In the data rows, the value 128 means zero.
In each game, the first row plays the second. By how much does the first row win? 10 means about a draw, 20 a big win and 0 a big loss. Wins can go round in a circle. Each row has two weighted sums of its numbers, A and B, taken from their middle values. A row wins by its A times the other's B, less its B times the other's A.
[166 147 126 129 103 158 133 151 107 106 156 129 133 149 128 155 135 126
 123 157 102]
[118 147 115 141 154 122 140 145 130  98 104 215 101  93 169 111 138 126
  92  83 143] >> 14
[109 138 150  61 145 121 107 121 139 144 121 117 136 130 122 116 102 137
 138 105 150]
[121 123 136 161 111 130 135 120 126 141 125 113 163 129 121 122 118 127
 116 134 141] >> 8
[ 95 157 134 123 150 117 130 106 161 167 123 112 132  89 110  99 120 140
 137 100 150]
[121 122 119 168 107 125 129 131  99 100 130 139 125 129 153 140 130 132
  85 141 124] >> 10
[103 116 110 118 160 115 143 117 123 133 119 109 136 106 122 114 118 141
 131 115 149]
[111 103 125 151 121 115 149 134 111 101 113 149 117 132 147 140 164 123
 119 125 132] >> 14
[133 134  93 119 125 125 118 101 148 120 119  93 129 138 103 121  94 126
 154 129 173]
[138 124 102 152 147 116 116 117 128 139 142 115 133 146  95 147 131 150
 171 127 166] >> 12
[106 152 133 163 131 126 101 120 140 147 133 123 148  96 137 107 125 123
 100 145 124]
[127 115 146 149 110 128  99 128 118 131 131 113 164 138 125 132 123 121
 128 143 123] >> 10
[ 93 124 115 114 105 102 126 141 122 131 106 145 101 120 137 133 136 125
 116 126 143]
[129 129 138 122 133 123 123 125 132 124 133 113 144 136 124 128 112 140
 131 136 109] >> 13
[121 112 144 111 129 112 107 135  81 111 109 112 150 129 131 130 120 123
 121 114 130]
[163 115 115  97 131 130 115 129 102 144 108 142  98 142 127 109 124 136
 136 133 113] >> 10
[164 118 132 131 106 146 139 135  97 145 142 136 141 132 132 130 138 135
 146 149  85]
[ 99 113 116 158 132 112 136 127 145 120 104 137 126  95 138 121 151 118
 114 121 147] >> 12
[ 98 155 144 114 114 111 108 156 120 121 104 131 111 111 148 113 124 135
  91 122 139]
[138 125 115 145  97 129 119 127 115 116 142 111 135 134 120 136 137 144
 130 138 128] >> 4
[138 134 124 121 133 125 113  97 132 140 138 111 123 143 118 116 109 118
 142 135 126]
[158 154 142  96 125 140 103 143 127 125 143 127 129 131 139 124 122 131
 118 139 112] >> 8
[130 150 157 135 103 151 126 121 132 146 163 122 138 141 109 154 116 135
 121 160  97]
[117 156 139 103 105 141 131 156  94 122 121 142 156 155 153 121 128 136
 122 133 108] >> 13
[148 116 141 112 116 134 141 149 106 133 144 122 159 126 122 125 134 135
 124 139 102]
[ 97 153 114 151 132 114 132 134 149 137 117 128 112 102 142 129 138 143
 120 110 129] >> 10
[144  95 148  92 124 146 119 148 102 122 134 137 135 168 135 132 120 117
 144 144 101]
[134 147 133 117 111 140 139 133 126 126 127 143 127 137 151 113 105 120
 109 129  93] >> 10
[110 135 126  96 165 122 155 128 131 118 103 139 119  82 148 107 133 137
 125 104 126]
[122 139 115 148 125 105 144 141 117  95 118 146 123 109 145 140 156 122
 110 132 138] >> 9
[155 147 118 146 113 164 112 122 132 135 159 102 175 160 106 141 110 155
 140 144 133]
[139 135 125 122 127 120 106 141 122 119 146  99 135 131 106 143 133 149
 141 135 144] >> 12
[163  80 121 117  97 141 133 149 107 121 129 140 128 171 141 132 136 132
 144 141  99]
[ 99 133 121 137 127 120 148 117 150  99 102 113  94 123 148 136 164 115
 119 107 154] >> 15
[152 128 122 151  73 162 107 140 104 122 159 114 124 144 142 159 116 116
 105 166  90]
[163 152 160 103 106 154 137 156 105 116 143 151 125 157 147 142 127 134
 127 148  83] >> 9
[157 116 135 159  92 164 140 148 102 119 157 117 185 161 118 150 135 146
 132 165 109]
[134 122 123 111 116 139 113 109 120 155 128 132 109 137 122 134 129 115
 147 143 103] >> 11
[172 110 156 118 124 139 119 140  96 102 154 143 166 173 122 149 103 137
 125 154  99]
[147 126 117 134 133 112 127 127 106 110 119 147 113 147 135 129 151 112
 123 128 143] >> 8
[ 95 112 151  84 174 108 124 122 144 154 131 121 127 114 115 128 149 141
 166 123 131]
[ 76 139 114 131 128  97  93 125 141 111 100 134  98 100 154 101 149 111
 120  97 151] >> 14
[101 139 129 142 151 121 144 138 146 124 108 154 134 121 134 107 154 136
 128  86 169]
[ 88  73 133 114 142  55 155 138 116 101  94 176  82 127 172 130 201  98
 137  92 167] >> 7
[117 123 137 115 130  93 101 121 149 173 139 105 136 123  87 121 104 145
 175 137 133]
[132 124 135 105 154 141 130 107 161 166 140 116 146 132  99 114  90 132
 150 111 130] >> 8
[103 141 140  96 159 112 153 141 134 113  95 166  99 108 161 113 157 132
 117  97 131]
[108 129 131 143 139 118 150 132 132 119 112 154 111 105 152 133 152 113
 105 109 145] >> 8
[130 130 105 136 138 114 124 120 121 124 100 135 118 125 145 107 117 134
 106 102 160]
[119 132 129  99 178 103 127 126 141 161 108 139 105  96 135 104 139 127
 135  91 129] >> 10
[154 118 137 116 128 146 159 161  91 124 110 143 127 140 143 134 148 124
 124 146 111]
[139 129 147 106  98 143 102 121 122 152 125 132 111 120 127 134 120 130
 151 148  80] >> 10
[162 129 155 130  65 169  99 157 112 137 174 116 143 153 131 147 122 119
 123 183  60]
[152 154 112 149 129 137 106 109 180 175 149  84 149 106  75 154  78 132
 163 140 109] >> 7
[148  85 152 110 138 145 107 108 121 160 145 124 144 157 115 123 134 123
 155 134 120]
[ 93 124  96  98 182  88 137 108 155 134  81 141  85 110 135 105 142 129
 144  85 188] >> 11
[113 149 114 133 151 112 141 109 180 164 116 130  99 111 102 110 124 129
 174  99 154]
[144 130 156 158  95 174 128 110 119 142 155 181 170 160 123 130 102 123
 117 159  99] >> 19
[137 123 116 146  97 156 151 170  86  83 123 135 131 154 159 154 148 122
 103 142 106]
[152 127 138 117 122 126 122 157  89 102 139 150 126 142 154 132 141 118
 114 136 106] >> 10
[130 109 112 101 161  89 117 125 121 103 120 139 122 122 128 123 124 143
 137 124 129]
[118 141  90 157 107 118 119 118 129  98 126 134 108 121 150 151 169 110
 121 124 147] >> 10
[126 127  98 165 160 115 134  94 125 131 121 107 135 109 117 108 142 117
 125 138 155]
[129 125  91 167 128 120 127 135 141 131 149 126 137 131 118 142 136 115
 130 142 135] >> 5
[152 138 115 128 130 145 112 116 170 173 172  79 158 155  80 144  77 141
 172 159 121]
[150 105 140 139 136 138 156  95 115 148 152 105 156 137  96 126 126 133
 170 145 100] >> 12
[127 148 120  97 141 114 128 107 125 153 132 107 113 101 109 105 122 139
 145 126 130]
[109 124 124 104 156 112 125 117 137 160 115 126 117 105 111 112 138 126
 158 104 151] >> 12
[127  85 126 183 126 127 124 122 134 134 145 127 127 156 122 140 125 117
 138 138 147]
[113 151 110 110 170 108 106 135 146 149 133 111 126  98 114 123  86 152
 137  96 151] >> 7
[110 129 118 119 162 103 127  73 132 126 120 110 125 120 105 107 128 139
 152 115 154]
[135 136 120 132 128 128 125 114 129 138 137 116 146 137 106 126 107 137
 133 122 138] >> 6
[128 141 131 120 149 123 120 134 147 126 129 137 131 113 137 117 113 133
 112 120 138]
[137 128 118 148 108 145 101 120 123 139 152  88 143 148 103 141 105 125
 138 143 131] >> 13
[152 158 124 188  65 161 103 135 148 145 167 102 139 132 125 142 131 126
 114 183  80]
[129 108 124 141 135 133 112 122 119 130 124 109 134 151 107 135 128 125
 141 133 147] >> 7
[151 121 146 137 124 148 112 116 107 126 147 102 164 179 110 173  89 141
 137 148 128]
[ 73 128  97 142 146  72 122 134 127  99  69 150  70  91 161 117 188 116
  97  83 184] >> 6
[140 176  91 140 115 147 106 109 231 197 143  73 133 104  66 144  52 152
 160 112 124]
[ 99 134  98 144 127 117 117 128 124 116  93 145 129  98 153 110 133 133
  86 108 167] >> 9
[103 124 117 134 127 131 128 129 133 124 108 152 123 109 142 125 142 128
 123 109 145]
[152 129 142 120 102 144 129 138 101 112 152 118 152 149 138 140 114 134
  98 139 117] >> 10
[137 135 138 142  73 148 102 146 125 123 144 110 117 141 130 148 143 139
 131 154 112]
[160 119 117 149 103 127 117 134 102 116 152 114 152 152 121 157 136 122
 124 163 114] >> 9
[137 133 155 120  83 161 112 138 116 108 139 128 131 155 159 151 120 134
  90 143  98]
[102 122 131 115 183  85 116  95 146 131 121 112 120  92 112 122 115 121
 140 118 128] >> 12
[130 116 133 147 114 138 139 121 146 136 125 139 115 139 130 133 148 121
 129 134 136]
[122 141 142 182  81 145 123 145 100 126 144 109 166 150 137 129 122 155
  98 152 131] >> 13
[149 138 131 128 148 103 114 115 115 126 139 127 168 124 122 127 113 133
 131 133 127]
[109 116 122 142 137 112 145 133 114 109  98 160  91 141 135 117 177 126
 139 125 171] >> 6
[133 151 115 132 138 134 100 110 157 164 171  90 157 137  88 151  77 136
 158 151 113]
[114 126 171 124 135 143 142 134 131 130 151 145 145 164 131 149 126 114
 144 150 111] >> 4
[119 153 120 129 137 129 127 151 134  99 102 158 118  90 179 125 124 102
  71  95 133]
[121 129 141 131 142 130 136 116 166 151 147 131 137 154 102 126 116 117
 153 137 137] >> 6
[126 145 119 120 161 112 118 124 133 117 105 136 121  96 148  99 113 124
  95  96 164]
[142 116 127 134 119 140 136 107 140 136 139 112 130 167  97 115 119 116
 132 143 139] >> 13
[105 111 129 160 107 137 148 139 118 104 136 137 123 139 153 149 159 113
 106 144 143]
[105 140 116 111 153 102 160 111 155 133  84 148 103  79 142 103 138 123
 144 101 146] >> 8
[ 93 122 105 127 133 101 139 142 134  96  78 151  64 110 165 134 198 108
 100  85 169]
[161 151 116 151 123 157 131 102 205 178 161 110 159 143  75 149  78 137
 175 141 114] >> 9
[102 100 127 103 151  99 120 112 141 138  94 167  77 130 140 114 146 121
 141  95 150]
[129 143  91 137 106 130 129 134 114 111 118 131 102 144 134 150 138 128
 121 126 143] >> 11
[133 110 138 164 109 140 145 147  98 108 122 115 162 157 130 141 137 123
 120 141 121]
[174 143 150 126 145 144 116 142 143 131 148 153 141 143 147 119 111 117
 102 155 101] >> 9
[103 108 124 144 147 106 153 129 121 126 107 170 104 117 141 115 140 125
 126 116 157]
[162  91 161 148 120 156 134 102 133 160 147 123 197 135 101 130 151 135
 138 165  87] >> 12
[ 82 134 138 127 168 103 137 106 121 105  92 168 110  91 160 100 153 105
 108  89 168]
[ 99 139  96 134 145 103 140 124 143 120  73 153  94  87 162 106 145 114
  94  69 158] >> 11
[123 147 119 114 171 107 134  82 196 185 109 126 137 109 113  90  87 133
 142  93 149]
[131 127 134 101 149 108 115 118 150 145 144 119 142 102  93 119 103 148
 141 134 131] >> 8
[114 136 116 117  94 126 110 136 105 107 119 124 102 138 143 132 144 120
 110 134 129]
[139 163 130 161 124 137 122 104 173 142 161 110 125 112 113 141 119 128
 142 131 133] >> 6
[135 105 143 104 117 138 119 126 127 141 164 106 152 124 107 137  96 135
 151 151  84]
[119 152  76 162  81 110 120 136 133 104  99 126  90 121 148 124 158 104
  72 121 161] >> 10
[113 109 123  98 155  95 144 118 132 128 118 115 113  97 116 116 134 127
 145 112 133]
[128 129 120 107 139 124 114 107 142 150 130  89 124 103  92 123 107 139
 160 136 113] >> 11
[110 131 160 149 116 132 141 116 137 148 134 140 126 127 130 131 135  96
 136 133 111]
[135 108 129 140 103 127 145 160 116  88 118 140 149 141 156 147 151 123
 102 136 112] >> 11
[132 113 123  97 132 131 113 118 148 140 155 104 151 145  88 114 111 129
 161 153 104]
[125 161  82 117 161 111 134  89 178 129 123 151  80 118 122 110 140 113
 138 110 152] >> 5
[131 104 154 108 158 105 156 154 116 100 107 187  91 111 184 126 171 111
  99  96 132]
[176 109 146 117 120 160 119 135  91 109 152 127 145 176 112 142 113 138
 142 161  84] >> 16
[191  98 159 131  72 172 116 137 120 162 196  70 177 155  66 172  62 141
 178 226  53]
[106 126 112 129 181 105 140  92 126 161 110 122 127 108 119 105 130 142
 149  97 162] >> 4
[123 158 150 144 141 117 119 105 141 140 137 102 147 111 108 109 121 134
 140 131 145]
[110 141  86 161  96  99  99 126 136 116 117 162 101 104 143 146 164 138
 117 113 141] >> 16
[128 129 123 137 152 133 132 104 183 178 140 116 130 103  80 131  90 130
 176 121 113]
[123 134 138 125 122 137 164 161 113 103 106 134 121 116 166 111 147 121
 115 118 116] >> 12
[122 132 145 124 139 132 105 120 131 145 156  84 155 117  92 120 105 159
 150 136 123]
[122 112  96 116 154 103 130 134 130 131 112  97 118 120 120 109 123 120
 141 101 164] >> 8
[127 105 154 111 122 121 126 106 123 149 150  89 165 124  93 132  89 137
 160 155 111]
[150 126 148 112 117 154 115 115 141 169 148 118 173 162 100 123  85 142
 149 145 130] >> 8
[107 129 102 118 138 109 214 149 112  83  96 146  84 101 176  99 177 137
 102  69 162]
[120 101 148  88 165  98 144 102 154 135 117 141 120 135 122 110 124 116
 131 110 140] >> 7
[101 140 113 147 125 110 140 125 123 105  97 163  94 105 157 118 133 118
 109 109 124]
[142 132 144 142  94 136 117 161  96 106 150 117 128 165 131 156 128 152
  81 152 120] >> 8
[137 153 132 125 127 160 106 122 138 103 165  72 176 139  93 131  89 159
 132 144 120]
[122 130 130 102 152 139 124 108 156 200 123 110 115 106  96 128 107 144
 169 113 126] >> 15
[160  96 112 116 123 138 123 139 100  99 136 122 129 140 124 141 128 137
 135 144 125]
[123 107 142 116 128 130 123 124 112 118 131 111 139 132 128 127 129 121
 130 146  95] >> 12
[121 135 120  93 162 131 118 119 128 131 111 150  99 122 140 118 139 139
 145 116 125]
[107 111 102 104 170 103 124 128 141 145 114 115 100 107 121  92 123 142
 149  92 149] >> 13
[121 150 121 110 126 131 127  99 128 132 121 132 121 131 141 124 104 129
 115 124 126]
[127 135  99 135 120 105 137 147 119  91  91 140  99 120 164 103 164 123
  90 110 146] >> 10
[135 116 135 128 132 138  93 108 144 157 173  92 172 139  99 126 101 147
 146 157 121]
[149 114 152 113 116 151 117 127 117 172 158  99 158 144 105 130 109 120
 160 145  87] >> 14
[137 160 136 141 131 166  99 112 173 176 158 104 176 117  90 116  72 142
 111 143 120]
[130 148 124 135 127 138 117 113 160 166 134  96 122 113  89 127  89 138
 158 133 133] >> 13
[164 144 161 134 123 135 115 136 132 134 153 136 152 133 122 133  97 120
 130 143 115]
[124 143 138  96 147 137 120 121 143 167 138 123 139 136 122 106 123 132
 152 124 122] >> 10
[143 145  99 153 136 144 123 132 169 188 155  87 143  88  72 143  67 140
 185 137 105]
[156 130 123 127 109 137  65 184 106 105 147 151 105 157 158 147 164 129
 100 149 117] >> 9
[134 130 137 137 141 114 131 141 122 109 136 127 156 123 125 123 133 137
 126 127 137]
[127 114 109 136 157 101 131 123 123 108 125 137 117 114 139 145 154 145
 122 110 148] >> 10
[139 124 138 134 109 136 116 122 129 120 144  88 150 140  96 116 111 131
 140 152 107]
[108 145 101 145 153 121 145 125 141 134 114 115 127 113 114 128 113 149
 134 100 192] >> 9
[174 104 165 125  95 162 118 140 103 111 167 118 147 175 110 150 130 134
 133 182  78]
[146 156  91 138 142 126 107 103 191 167 150  96 129 109  80 139  92 139
 157 115 138] >> 11
[127 134 130 132 146 112 154 114 129 138 133 126 133 114 128 113 127 135
 151 122 139]
[ 83 159 104 166 135 109 136 115 134 118 117 168 123  83 134 118 161 122
 101 111 167] >> 10
[135 125 132 159 110 126 127 140 129 115 147 110 154 144 116 172 131 135
 132 122 122]
[101 153 108 141 143 106 132 134 122 101  91 142 108  85 154 107 148 114
 123 103 141] >> 9
[125 141 113 155  96 119 106 154 114 112 135 107 142 128 147 138 128 130
  92 132 144]
[ 91 125  96 149 131 100 130 145 125 115  92 153  95 102 140 127 165 134
 129 103 164] >> 9
[118 130 114 136 119 127 146 144 104  80  92 136 121  99 165 117 133 127
  91  97 153]
[108 158 127 111 138 134 133 117 146 136 140  96 139 107 121 137  98 137
 140 110 109] >> 10
[151 114 137 142  81 144 117 148  93  95 144 132 104 174 144 144 144 123
 102 160 120]
[157 111 144 111 138 126 138 126 135 112 139 158 144 144 122 127 126 118
 128 146 120] >> 17
[108 161 121 130 173 108 135 100 192 142 108 122 131  78 106 100  94 134
 135 120 160]
[114 132 112 123 165 105 125 106 122 129 115 142 105 149 118 129 139 121
 160 104 171] >> 9
[137 122 115 116 113 147 117 136 116 118 126 144 102 151 138 142 144 121
 136 138 124]
[146 129 148  84 149 122 146 137 121 100 121 134 130 114 136 118 114 131
 120 114 103] >> 13
[103 175  94 148 160 106 118 120 150 119 114 126 110 100 129 116 137 142
 112  95 169]
[156  68 139 148  91 144 126 135 102 103 152 130 138 165 145 159 137 134
 107 154 111] >> 12
[114 118 114 137 105 126 159 147 103 111  98 144  89 132 156 101 168 104
 112 110 158]
[150 104 124 152 124 142 152 126  92 114 126 141 123 147 139 139 127 134
 130 138 121] >> 6
[146 132 113 142 149 135 148 110 213 188 144  99 121 115  57 139  83 148
 178 130 131]
[124 134 114 137 123 130 134 135  73  78 113 125 116 148 145 146 154 127
 110 122 126] >> 10
[ 94 131 132 138 127 103 136 111 155 121 131 132 114  97 109 129 159 135
 133 113 152]
[ 92 157 101 119 118 131 122 109 158 147 103 137  93  94 141 121 142 114
 124 109 127] >> 10
[175 101 145 145 122 125 125 147  81  97 169 149 167 159 125 174 142 138
 128 163 109]
[133 152  84 118 141 149 120 103 211 197 132 125 119 155  68 126  61 136
 183 126 149] >> 11
[136 132 137 162 111 131 129 137 107 132 143 109 166 124 139 106 133 144
 115 138 125]
[ 77 125 117 158 130  98 149 126 118 125 106 147 125 106 154 118 157 132
 102 106 190] >> 13
[116 116 152 124 106 144 125 148 129 124 132 124 125 125 150 151 118 130
 103 139 107]
[107 149 113  80 143 111 115 119 169 130 102 135  83 102 138 113 136 129
 141 104 138] >> 9
[118 114 113 130 143 111 157 120 121 114 101 144 111 134 130 130 163 122
 136 116 154]
[139 133 139 150  71 145 170 145 109 103 129 138 135 152 124 132 151 110
 113 141 120] >> 13
[149 134 125 126 117 133 116 129 120 121 148 124 159 143 116 123 110 154
 121 137 128]
[142 124 158 102 122 146 100 124 109 142 147 110 142 136 131 121 105 128
 120 142 109] >> 11
[141 137 127 138  95 145 137 151 111 117 135 108 130 153 128 146 130 139
 132 140 118]
[154 114 105 144 148 126 130 130 117 123 143 133 141 126 118 139 141 139
 149 118 130] >> 7
[115 111 125  82 183 114 136 121 163 134 129 138 117 123 101 100 110 120
 151 117 149]
[111 120 141 154 133 121 134 100 135 150 128  99 146 138 108 117 117 128
 135 128 153] >> 16
[139 142 114 140 102 127 122 138 136 133 134 138 115 159 112 129 136 117
 136 130  98]
[158 135 130 123 141 157 152 145 105 137 141 134 159 162 135 137 124 141
 140 145 106] >> 18
[141 133 125 125 106 140 116 163  86 111 123 113 137 147 152 132 109 116
  74 129 125]
[126 123 143 120 124 159 152 129 127 129 125 123 134 107 142 131 132 132
 140 119 120] >> 15
[102 116 135 102 117 110 138 168  76  95  89 153 109 147 176 125 154 120
 106  98 137]
[160 132 143 111 117 140 114 141 131 171 162 110 134 141 116 117  99 146
 136 156 104] >> 14
[122 134 109 140 144 129 110 112 138 146 124 107 143 113 112 113 126 123
 126  99 149]
[130 114 132 133  94 146  93 108 115 147 145  95 151 169 103 148 108 141
 139 147 119] >> 13
[138 113 131 167  97 126 130 140  84 105 116 131 132 156 128 124 135 117
 117 159 133]
[144 123 162 127 104 162 116 116 125 150 180  78 173 159  71 174  98 144
 154 177  84] >> 9
[120 128 108  92 206  84 143 104 155 126  90 111 104  62 142  98 116 109
 106  85 143]
[154 117 132 132  83 147 124 127 113 111 147 132 128 179 139 129 137 108
 128 163 101] >> 8
[139 180 123 141 122 123 133 148 122  91 118 144 109 117 160 129 140 136
  79 109 134]
[129 137 148 115 140 134 134 147 110 105 119 155 125 130 182 130 121 120
 111 127 108] >> 11
[112  98 109 136 116 116 157 136 114 110  95 154 103 137 163 105 148 115
 103 116 123]
[150 134 131  77 167 139 114 127 119 145 125 142 106 121 123 120 123 132
 129 130 111] >> 7
[123 114 111 139 101 101 134 144 110  96 122 130 106 138 142 150 150 138
 109 117 142]
[136 149 143 128 157 131 116 103 147 151 137 123 139 111 126  71 110 125
 112 117 129] >> 14
[130 138  87 128 120 124  90 124 132 132 119 138  98 137 131 127 130 127
 129 124 134]
[108 100 148 148 157 104 152 123 125 114 100 175 141 127 156 131 171 109
 107 118 179] >> 8
[108 102 141  96 185 121 142 117 164 145 124 159  95 117 116 129 141 109
 184 119 137]
[164 126 126 164 117 142 129 132 107 117 125 129 146 142 127 141 134 119
 101 140 132] >> 9
[143 134 131 122 131 135 125 124 133 149 140 110 133 139 100 128 115 135
 153 128 123]
[109 141 101 118 127 103 128 127 106 125 100 126  90 122 127 122 142 146
 130 110 138] >> 11
[126 152 108 118 148 125 131 116 123 142 120 107 104 103 121 118 120 135
 156 102 146]
[133 145 123  74 149 132 120 142 132 144 119 112 117 111 129 125  95 140
 134 110 131] >> 8
[146 136 126 136 109 163 116 133 107 141 140 102 155 131 115 138 121 144
 128 148 101]
[ 97 119 111 136 150 101 136 125 125 117 111 139 109  95 126 132 147 117
 122 123 155] >> 11
[119 107 124 150 144 120 141 110 107 106  90 148 126 139 146 119 148 106
  95 105 165]
[154 101 144 112 120 151 136 166  91 109 124 131 133 160 172 131 134 125
  82 114 118] >> 8
[ 72 120 128 108 147 102 145 122 147 128  72 191  86  76 161  98 154 112
 124  76 152]
[163 129 124 160 102 129 137 136 105  91 136 129 139 149 138 132 142 106
  88 164 140] >> 12
[136 133 125 136 126 114 137 160 121  90 118 133 121 131 154 137 147 108
 134 120 134]
[117 135 131 162 147 118 106 102 158 143 137 100 141 119 102 103 109 138
 150 133 143] >> 5
[182 142 145 150  99 182 114 124 134 170 178 101 157 166 103 130  92 129
 158 177  78]
[182 125 163 110 121 154 111 138 119 148 173  94 158 158 112 145  86 138
 143 171  78] >> 9
[163 121 160 108  97 163 128 150  92 123 169 110 164 172 121 139 123 136
 157 163  36]
[178 100 139 115 109 140 114 140 108  97 168  81 163 149  93 134 106 153
 146 168  95] >> 11
[130  96 132 119 126 120 138 157 108 120 119 168 118 141 145 141 166 127
 142 135 122]
[154 139 143 120 132 141 153 128 134 133 140 135 130 137 131 129 117 146
 140 137 120] >> 12
[157 151 162 166  95 163 111 144 145 149 177 128 154 156 103 152 114 118
 132 203  75]
[137 129 133 167 112 146 140 144 128 121 144 134 154 116 143 158 142 123
 100 150 113] >> 9
[ 95 138 112 111 163  87 123  99 159 130 117 106  95  95 103 114 125 123
 141  96 153]
[ 70 138 127 103 136  74 102 136 137 118  97 141  81  88 150 104 147 111
 102  95 166] >> 13
[103 129 105 102 125 104 107 115 117 118 124 100 131 104 110 116 116 131
 130 118 143]
[164 124 154 133 117 156 120 141 134 155 171 128 142 135 126 148 112 125
 136 161  70] >> 8
[137 129 165  86 101 124 124 146 119 156 106 163 117 113 163 110 138 154
 114 123 114]
[145 122 144 160 102 151  92 109 134 160 160  92 172 129 106 129  89 126
 149 163  98] >> 2
[125 140 140 142 121 140 129 133 119 138 131 123 131 132 135 117 115 136
 131 127 114]
[121 147 142 122 138 120 134 128 138 113 143  85 144 100 122 124 121 131
 117 129 133] >> 9
[136 125 108 123 163 116 114 112 125 111 120 135 108 127 116 117 144 131
 149 113 155]
[145 118 124 140 104 123 152 129  91  91 119 164 113 155 141 142 139  93
 104 137 141] >> 6
[165 113 161 115 113 148 129 110 127 147 174 115 141 177  98 131 120 127
 152 186 107]
[ 94 136 102  90 144  97  95  89 119 123  71 110 103 103 115  98 114 110
 129  79 182] >> 9
[129 127 103 125  90 124 120 142 107 109 118 128 100 140 145 153 151 122
 120 137 125]
[103 126  95 110 179  99 135  90 174 145 111 143 104 105 115 100 122 118
 143  97 152] >> 11
[126 130 123 100 148 110 116 101 131 120 109 129 130 132 119  99 129 114
 118 123 156]
[122 136 138 100  95 119 121 151  96  99 111 144  84 145 160 119 121 132
 102 120 135] >> 2
[111 149 114 107 141 129 116 124 128 121 101 142  92  80 148 102 140 123
 119  96 131]
[136 141 142 105 105 150 104 129 121 140 156  96 152 146 127 153  86 124
 134 148  76] >> 10
[160 115 152 182  68 159 144 147 107 114 156 117 166 154 125 148 135 120
 127 160  97]
[142 131 105 120 139 148 119 127 173 179 149  78 145 116  84 141  90 143
 204 140  98] >> 2
[136 120 133 112 103 135 150 155  95  98 117 139 114 146 165 125 136 119
 106 114 152]
[123 130 142 142  95 144 136 136 117  88 124 150 131 122 155 120 138 116
  84 140 127] >> 11
[160 109 169 102 118 167 105 116 121 163 174 103 170 169  95 135  94 136
 147 159  87]
[138 104 145 111 160 136 125 112 143 167 146 136 131 175  89 140 132 124
 177 138 107] >> 8
[175 143 144 177  77 151 125 147 111 101 169 116 145 143 137 159 142 124
  86 166 103]
[149  90 163 158  88 165 137 153 105 107 151 150 135 169 137 168 157 114
 134 167 100] >> 7
[157 126 129 144 118 136  96 126 121 140 164  68 157 149  93 147 117 142
 140 155 131]
[126 127 155 131 128 130 109 130 131 139 138 160 133 144 150 124 132 124
 101 141 103] >> 11
[150 158 150 144 114 133 154 112 155 145 162 101 138 143  97 112 117 126
 139 151 114]
[144 110 132 113 115 138 114 171  88 114 136 143 132 160 147 140 138 116
  99 146 128] >> 12
[117 131 104 177 116 118 151 129 121 108 109 155 128 113 159 118 151 111
  80  99 149]
[ 95 135 126 150 182 129 142 116 144 121 104 130 116 105 142 108 148 131
 127  96 155] >> 14
[135 148 127 156 133 161 101 122 147 154 144  96 165 104 106 126  79 142
 138 137 106]
[128 134 133 126 146 127 121 112 127 139 129 106 147 116 122 110 109 141
 137 117 136] >> 12
[114 131 116 145 109 123 140 141 117 111 122 144 101 129 138 140 160 120
 106 130 134]
[ 87 136 108 171 125 111 127 126 117 116 111 125 118 113 141 112 147 122
  86 123 161] >> 10
[139 118 141 121 134 133 107  80 124 130 143 112 130 130 115 119 107 141
 151 133 127]
[128 134 128 112 129 132 112 112 142 162 152  87 153 130  82 117  79 144
 150 131 125] >> 8
[ 96 159 122 105 161 111 135 112 146 147  99 125 103 115 127 107 151 116
 140  95 161]
[100 151 129  96 148 127 130 131 141 120 100 144 111  99 171 109 141 129
 109  95 130] >> 12
[130  84 143 142 108 140 128 152 116  94 137 119 124 134 134 156 141 114
 131 147 115]
[128 128 113 108 121 167 117 140 180 205 159 120 127 154  82 148  97 135
 200 144  95] >> 14
[127  72 166 130 151 122 148 140 128 131 140 164 130 153 132 138 156 111
 146 153 119]
[116 135 134 113 140 135 140 165 123 133 108 149 128 119 145 116 121 126
 114 110 110] >> 14
[131 161 122 164  91 115 144 140 113  98 129 147 105 140 153 144 169 113
  98 136 139]
[122 113 120 147 139 108 132 126 120 116 108 153 122 114 143 115 139 115
 110 114 150] >> 14
[ 89 108 165 131 166 125 148  98 159 161 148 141 146 118 110 127 119 113
 185 141 132]
[101 115 149 131 137 146 138 116 114 137 113 139 122 126 137 125 133 127
 128 122 148] >> 10
